Which row each row swaps with, under one turn or mirror
The rows were stretched afterwards, more along some directions than others.
K_886: [ 0.08  1.21 -0.34 -0.50 -0.32  3.47 -1.43 -1.26  0.38 -0.11 -0.34 -1.07
  0.35 -0.64 -0.86 -1.34  0.31 -1.68  5.31 -1.25 -0.64  1.23  0.46 -0.73
  1.86]
K_128: [-1.12  1.36  0.17 -0.94 -1.56  1.53 -3.14 -1.59  1.67 -0.59  1.22 -0.14
 -0.65 -1.18 -0.20 -0.46 -0.04 -1.92  3.31 -2.97 -1.30  2.17 -1.22 -0.50
 -0.04]
K_586: [-2.40 -0.02  0.86 -0.46 -0.65  0.69 -1.73 -2.49  0.79 -0.06  0.44 -1.53
 -1.77 -0.83  0.50 -0.40  0.50  0.01  2.31 -2.58  0.37  0.44 -0.44  0.05
  0.88]
K_388: [ 0.60 -1.12 -0.48 -2.16  1.05  0.92 -2.03 -1.02  2.75 -1.24  1.72  0.34
  0.49 -2.27 -0.52  0.23  1.03 -1.43  1.90 -2.69 -1.77 -1.07  0.02 -0.35
  0.47]
K_499: [ 0.41  1.32  0.19  1.13  0.72  2.44 -2.43 -1.47  1.72  0.09 -0.26 -0.69
  0.58 -0.58 -0.39 -0.78 -0.47 -1.47  5.49 -2.48 -1.64  1.27 -0.22 -0.76
  0.91]
K_796: [-0.69  2.06 -1.23  0.42 -0.65  1.39 -1.59 -0.30  0.41 -0.92  0.20 -0.61
 -0.43  0.12 -0.23 -0.59 -1.59 -1.93  3.35 -1.15 -0.38  0.98 -0.15 -0.93
  0.90]
K_12: [ 0.46  1.21 -0.43  0.18  0.24  3.75 -1.65  0.09  2.75  0.48 -0.38 -1.39
  0.76  0.61 -0.81 -0.32  0.20  0.02  1.89  0.76 -2.46  1.46  2.01 -0.56
  2.03]
K_328: [ 0.65  2.30  0.62  0.29  0.97  1.57 -2.45 -0.23  3.53 -1.64 -0.46  0.68
 -0.14 -0.03 -0.03 -1.50  0.23 -1.10  3.81 -0.79 -0.80 -0.94  0.82  0.59
  3.01]
K_79: [-0.35 -0.21  1.36 -0.32  1.42  1.84 -1.03 -1.46  2.57 -0.69  0.79  0.13
 -0.36 -1.02  0.26 -0.90  1.83  1.16  2.09 -1.48 -0.46 -0.64  1.31  0.42
  2.44]
K_343: [-0.52  2.10  1.07  1.68 -1.96  2.44 -2.00 -3.31  1.34 -0.13  0.69 -0.51
 -1.53  0.48 -0.22 -0.98  0.89 -1.07  4.15 -0.85  0.20  1.92 -0.08  0.80
  3.32]
K_889: [-1.25 -0.83 -0.34 -0.35 -1.13  2.07 -1.68 -3.61  0.91  0.22  2.03 -0.59
 -0.50 -0.94 -0.63  0.85  1.48 -0.34  2.74 -1.61 -0.86  1.21 -0.07 -1.02
  1.51]
K_698: [-1.34  1.73  0.11 -0.41 -1.22  0.98 -2.33 -1.96  0.63 -1.22  1.25 -1.01
 -0.92 -0.78 -0.70  0.16 -0.16 -1.74  3.61 -1.52  0.11  1.04 -0.97 -0.07
  0.52]
K_829: [-0.91 -0.18  0.36 -1.55 -0.21  1.99 -2.32 -3.13  0.56 -1.10  2.14  0.21
 -0.62 -1.15 -0.95 -0.03  1.12  0.03  3.51 -1.19  0.27  0.91 -0.03 -0.35
  2.17]
K_207: [ 0.75  0.30 -0.68 -0.07 -1.17  3.01 -0.99 -1.71  2.86  0.42  0.58 -1.07
  0.58  0.30 -1.02 -0.06  0.39 -0.98  2.20 -0.58 -1.58 -0.13  2.38  0.49
  3.20]
K_222: [-0.82 -0.09  0.08 -2.10  0.78  0.82 -0.58 -0.86  2.30 -0.97  1.19 -1.85
  1.00 -2.22 -0.95  1.13  1.53 -0.45  2.41 -1.72 -0.90 -0.30  1.09 -0.46
  0.57]
K_120: [ 0.12  1.35  0.78  1.72  0.94  2.69 -2.49 -0.93  1.34 -0.12  0.34 -0.38
 -0.85  1.12  0.33 -1.06 -0.24 -0.22  3.30 -0.97 -1.26  0.50  0.03 -0.99
  2.41]
K_742: [-0.03  0.70  1.65 -1.32  1.06  2.10 -1.81 -1.28  0.78 -0.76  0.73  0.79
  0.19 -1.73 -0.48 -1.37  1.28 -0.87  5.40 -2.30 -0.71 -0.45  0.63 -0.95
  1.56]
K_700: [-0.70  0.60  0.46 -0.68 -0.53  1.05 -2.65 -3.36  1.08 -0.70  1.05  0.55
 -0.70 -1.08 -1.47  0.03  0.03 -1.68  4.02 -0.76  0.12  0.20 -0.68 -0.57
  2.19]
K_376: [ 0.79 -0.22  1.54 -2.24  1.00  1.66 -0.61 -1.42  3.05 -0.92  1.27  0.02
 -0.75 -2.08 -1.40 -0.44  2.53 -0.40  0.61 -1.44 -0.95 -0.46  0.98  0.69
  1.36]
K_753: [-0.08 -0.22  2.03  0.21 -0.30  2.67 -1.26 -1.62  1.28  0.47 -0.33 -1.90
 -0.64 -0.37 -0.84 -1.20  1.66 -0.62  2.03 -0.92 -1.01  1.38  0.94 -0.18
  2.16]
K_759: [ 0.13  2.38 -0.21 -0.27  1.41  2.48 -1.77  0.31  0.90 -1.45  1.55  0.04
 -0.42 -0.11  0.29 -0.82 -0.11 -0.41  3.00 -1.20 -0.68  0.38  0.42  0.18
  0.95]
K_956: [-1.02  0.65  1.31  1.18 -0.01  1.97 -2.35 -2.95  3.14 -0.82  0.95 -0.40
 -0.03  1.78 -0.62 -0.06  1.58 -0.35  4.27 -1.01  0.12  0.94  1.30 -0.12
  4.02]
K_75: [ 1.84 -0.40 -0.45 -1.46  1.66  2.50 -1.38 -1.02  3.10 -0.67  1.17 -0.74
  1.84 -0.72 -1.28  0.23  1.04 -0.08  1.42 -0.82 -1.40 -0.46  1.34 -0.38
  1.32]
K_153: [ 0.62  1.86  1.64 -0.09  0.65  1.84 -1.85 -1.83  2.33 -1.45 -0.91 -1.45
 -0.91 -1.16 -1.25 -0.97  1.05 -1.58  4.05 -0.66  0.65  0.27  0.04  1.09
  2.72]
K_562: [-0.49  0.01 -0.34 -0.41  1.49  1.08 -2.30 -0.04  1.43 -1.69  0.99 -1.09
 -0.57 -1.00  0.16 -0.43  0.94 -1.43  1.45 -2.48 -1.09  0.97 -0.83  0.24
 -0.57]
K_472: [-0.08  2.59  0.15  0.17  0.58  3.57 -2.56 -0.39  3.93 -0.45  0.69 -0.88
  0.55  1.27 -0.43 -0.20  0.36 -0.42  2.60  0.05 -2.11  1.15  1.70 -0.93
  2.28]
K_888: [ 0.51  0.82  2.20  1.20  1.83  1.84 -1.81 -1.65  1.53  0.31 -0.65  0.24
 -0.30 -2.00 -0.11 -1.15  0.67 -0.74  4.70 -2.65 -1.51  0.69 -0.81 -0.24
  0.29]
K_166: [-1.65  1.13  0.83  1.06 -0.50  0.61 -2.29 -2.11  1.04 -0.42 -1.69 -0.88
 -1.55  0.83 -0.49 -1.11 -1.38 -0.21  3.25 -0.67 -0.03  0.71 -0.06 -0.58
  2.26]
K_213: [ 0.02  0.97  1.24 -0.15  0.15  1.12 -1.33 -1.69  3.07 -0.77  1.63  0.51
  0.15  0.06 -0.13 -0.69  0.23 -0.61  0.82 -0.47 -0.58 -0.63  1.13  0.85
  2.67]
K_505: [ 0.29  1.09  1.41  1.08  1.03  2.35 -2.05 -0.90  1.54  0.12 -0.26 -1.63
 -0.65 -0.20 -0.62 -0.39  1.28  0.00  1.81 -0.43 -1.08  2.57  0.07  1.05
  1.30]
K_991: [ 0.62 -0.06 -0.36 -0.52  0.78  2.53 -2.11 -1.61  1.08  0.00  0.49 -0.17
 -0.03 -2.30 -0.53 -0.45  0.78 -2.33  4.18 -3.32 -1.43  0.85 -1.69 -1.00
 -0.33]
K_282: [ 1.68  0.52  0.75 -1.63  1.48  2.35 -1.27 -2.23  0.98 -1.70  2.39 -0.69
  0.40 -1.37 -1.34 -0.46  2.17 -1.08  3.75 -1.43  0.61  0.61  0.38  1.15
  2.29]
K_473: [ 0.23  0.78  0.59  1.38 -0.15  2.86 -0.51 -1.12  1.36  1.08 -0.55 -0.44
  0.57 -1.09 -0.06 -0.75 -0.70 -1.01  3.75 -0.82 -1.68  1.07  0.51 -0.57
  0.83]
K_398: [ 0.37 -0.64  2.41 -1.25  1.65  2.04 -1.12 -2.37  2.28 -0.58  1.40 -0.71
 -0.01 -1.47 -0.81 -0.76  2.89  0.37  1.81 -0.90 -1.07  0.73  1.09  0.85
  1.65]
K_151: [ 0.23  0.19  0.60 -1.85  1.00  1.86 -2.00 -2.13 -0.47 -1.19  0.94 -1.48
 -0.77 -2.48 -1.33 -0.75  1.46 -1.71  3.67 -2.44  0.12  0.06 -1.62 -0.19
  0.19]
K_399: [-1.37 -0.11 -1.08 -1.14 -2.23  0.75 -2.47 -1.62  1.31 -0.30  1.01  1.17
 -0.12 -0.06 -0.25 -0.35 -0.15 -0.71  3.28 -2.31 -0.95 -0.44  0.70 -0.39
  2.73]
K_145: [-0.22 -0.86  0.29 -2.76  0.62  1.45 -2.35 -2.24  0.33 -1.80  2.03 -0.23
 -1.03 -2.04 -1.00 -0.68  1.25 -1.32  3.30 -1.93 -0.29  0.10 -0.67 -0.31
  0.81]
K_169: [-2.39  0.94  0.01 -0.81 -1.22  0.83 -2.29 -2.62  2.41 -1.82  3.24  0.26
 -1.28 -0.36 -0.58  0.83  1.42 -0.93  3.41 -2.60  0.52  0.93 -0.93 -0.25
  0.88]
K_133: [ 0.16  1.25  0.16  0.18 -0.37  1.82 -2.29  0.01  1.69  0.13  0.85  1.41
 -0.17  0.86  0.09 -0.74 -0.35 -0.95  3.42 -0.78 -1.67 -0.20  0.43 -1.45
  2.73]
K_813: [ 1.44  2.39  2.44  0.80  1.54  1.54 -2.29 -2.00  3.07 -0.86  1.27  0.54
  0.65  1.34  0.12 -1.22 -0.05  0.00  3.98 -0.87 -0.57 -0.18  1.68  1.17
  3.84]
K_379: [-1.28  0.07  0.57 -0.77  0.77  1.08 -0.30 -0.69  1.28 -1.21 -0.39 -1.04
 -0.69 -0.51 -0.69 -0.96  1.79  0.80  0.86 -0.72  0.35  0.34  0.80  0.19
  1.82]
K_435: [-1.35 -0.57 -1.29 -1.93 -1.76  0.81 -1.88 -1.46  0.49 -1.32  3.11 -2.64
  0.00 -0.44 -0.31  1.11  0.20 -1.20  1.36 -1.91 -0.09  0.98 -0.04 -0.34
  1.44]
K_525: [-1.30  0.24  0.67 -0.35  0.38  0.44 -1.18 -1.25  3.05 -1.83  0.17  0.29
 -0.08 -0.96 -0.01 -0.92  0.41 -1.42  3.60 -3.26 -0.10 -0.66  0.48  0.18
  0.95]
K_612: [ 0.17  0.24  2.00  0.00  1.90  2.09 -1.78 -1.44  1.44 -0.55  0.49 -1.95
  0.70 -0.38 -0.15 -1.05  1.99  0.77  1.36 -0.91 -0.49  0.62  0.33  0.95
  1.95]
K_574: [ 0.60  2.49  1.09  1.88  1.01  2.02 -1.69 -0.41  2.89 -0.02  0.34 -0.47
  1.21  1.73  0.01 -0.46  0.36  0.06  2.60  0.30 -1.16  1.45  1.88  0.30
  3.22]
K_865: [-0.51  0.55  0.10  0.98  1.07  2.80 -1.98 -0.91  2.17  0.38  0.18 -0.08
  0.41  0.42  0.41 -0.61  1.00  0.12  2.64 -1.53 -1.61  0.80  0.11 -1.23
  1.71]
K_24: [-0.04  2.46 -0.87 -0.74  1.14  1.75 -2.90 -1.43  2.17 -1.41  1.50 -0.05
  0.32 -0.95  0.07  0.04 -0.17 -0.85  4.19 -1.69  0.82 -0.06 -1.03 -0.10
  1.99]
K_680: [-0.43  0.65  0.37 -0.06  1.64  1.62 -1.62 -0.66  5.17 -2.11  1.58 -1.21
  0.94 -0.41 -0.31  0.49  0.92 -0.47  1.66 -1.25 -0.69  0.08  0.95  1.09
  0.86]
K_93: [-0.31  1.86  0.25  0.91  1.11  2.24 -2.60 -0.75  3.13 -1.46 -0.03 -0.80
  1.26  0.95  0.32 -1.02 -1.15 -0.51  4.64 -0.62 -1.36 -0.39  1.94  0.62
  2.34]
K_62: [-0.52  3.36  1.03  1.18 -0.50  2.18 -2.46 -1.18  1.76 -0.09  0.66 -0.28
  0.09  1.66  0.37 -0.88  0.01  0.17  3.20  0.24 -1.02  1.14  1.27 -0.36
  3.56]
K_314: [ 0.27  1.03  0.83 -0.40 -0.02  2.35 -1.45  0.32  2.28 -0.09 -0.27 -0.49
  0.48  0.70 -0.07 -1.86  1.23 -0.57  2.20 -1.13 -1.37  0.69  1.43  0.19
  2.94]
K_673: [-1.07  1.01  1.26  0.67 -2.13  0.91 -2.93 -2.16  2.08 -0.34  0.90 -0.80
 -1.41  1.38 -0.27 -0.80  0.62 -1.22  2.66 -1.79 -0.99  1.31  0.22  0.93
  2.61]
K_857: [-0.11  2.02  1.09  0.89  0.82  1.56 -2.28 -0.24  3.50 -1.29  1.06 -1.52
  1.07  1.43  0.32 -0.18  0.05  0.12  1.21  0.33 -0.89  0.56  1.54  1.19
  2.54]
K_462: [ 0.57 -0.71  0.97 -1.71 -0.06  1.92 -1.93 -3.57  0.62 -0.48  1.62 -0.01
 -2.05 -2.89 -1.67 -0.12  2.53 -1.60  4.41 -2.75  0.15  0.30 -1.11 -0.09
  1.52]
K_547: [-0.10  0.88  0.74  0.90  2.11  2.73 -2.13 -1.96  1.47 -0.73  1.59 -1.16
  0.40 -0.37 -0.19  0.19  2.05 -0.33  3.70 -1.25 -0.88  2.01  0.23  0.22
  0.85]
K_20: [-0.53  1.80  0.10  1.58  0.16  2.15 -2.06 -0.01  2.59  0.04  0.05 -0.50
 -0.05  1.90  0.51 -1.13 -0.38 -0.10  2.63 -1.55 -1.88  0.57  1.00 -1.02
  2.32]
K_13: [-1.40 -0.48 -0.46 -1.33 -1.50  1.25 -1.25 -2.79  0.34  0.05  1.77  0.38
 -0.31 -0.88 -0.77  0.22  1.25  0.41  2.06 -2.32 -0.20  0.81 -0.39 -1.35
  0.61]
K_400: [ 0.90  0.29  1.33 -1.20  2.03  1.61 -3.57 -2.44  2.37 -0.78  1.49 -1.13
  0.18 -0.84 -0.44  0.07  1.11 -0.94  4.56 -1.99 -0.23 -0.20  0.13  0.66
  2.38]
K_852: [ 0.77  1.97  0.01 -0.12 -0.59  1.76 -2.65 -0.90  1.19 -0.66 -0.38 -1.68
 -0.38 -0.93 -0.70 -0.88 -1.04 -2.58  3.12 -0.95 -1.10  1.23 -0.58  0.12
  1.17]
K_216: [-1.19  2.57  1.95  0.57 -0.73  1.32 -1.78 -2.00  1.67 -1.37  0.95  0.01
 -1.14  0.85  0.44 -1.33  1.16  0.25  3.29 -0.91  1.19  0.45  0.60  1.01
  4.01]
K_200: [-0.07  1.28 -0.56 -1.61 -1.56  2.11 -2.11 -0.62  0.79 -0.28  2.17  0.83
 -0.31 -0.86 -0.14 -0.72  0.10 -1.34  3.09 -2.37 -1.55  1.17 -0.03 -0.39
  0.71]
K_873: [-0.43  1.90  0.14 -0.03 -0.71  1.74 -1.44 -2.13  2.34  0.12  0.74 -1.55
 -1.58 -0.77 -0.64  0.17  1.29 -0.95  1.33 -1.47  0.63  1.26 -1.17  0.39
  1.71]

K_398 is swapped with K_145
K_574 is swapped with K_796
K_829 is swapped with K_376
K_133 is swapped with K_473
K_680 is swapped with K_169
K_865 is swapped with K_991
K_399 is swapped with K_207
K_505 is swapped with K_759
K_462 is swapped with K_79
K_499 is swapped with K_20
K_24 is swapped with K_873
K_128 is swapped with K_472
K_673 is swapped with K_93
K_75 is swapped with K_13
K_166 is swapped with K_813
K_222 is swapped with K_435

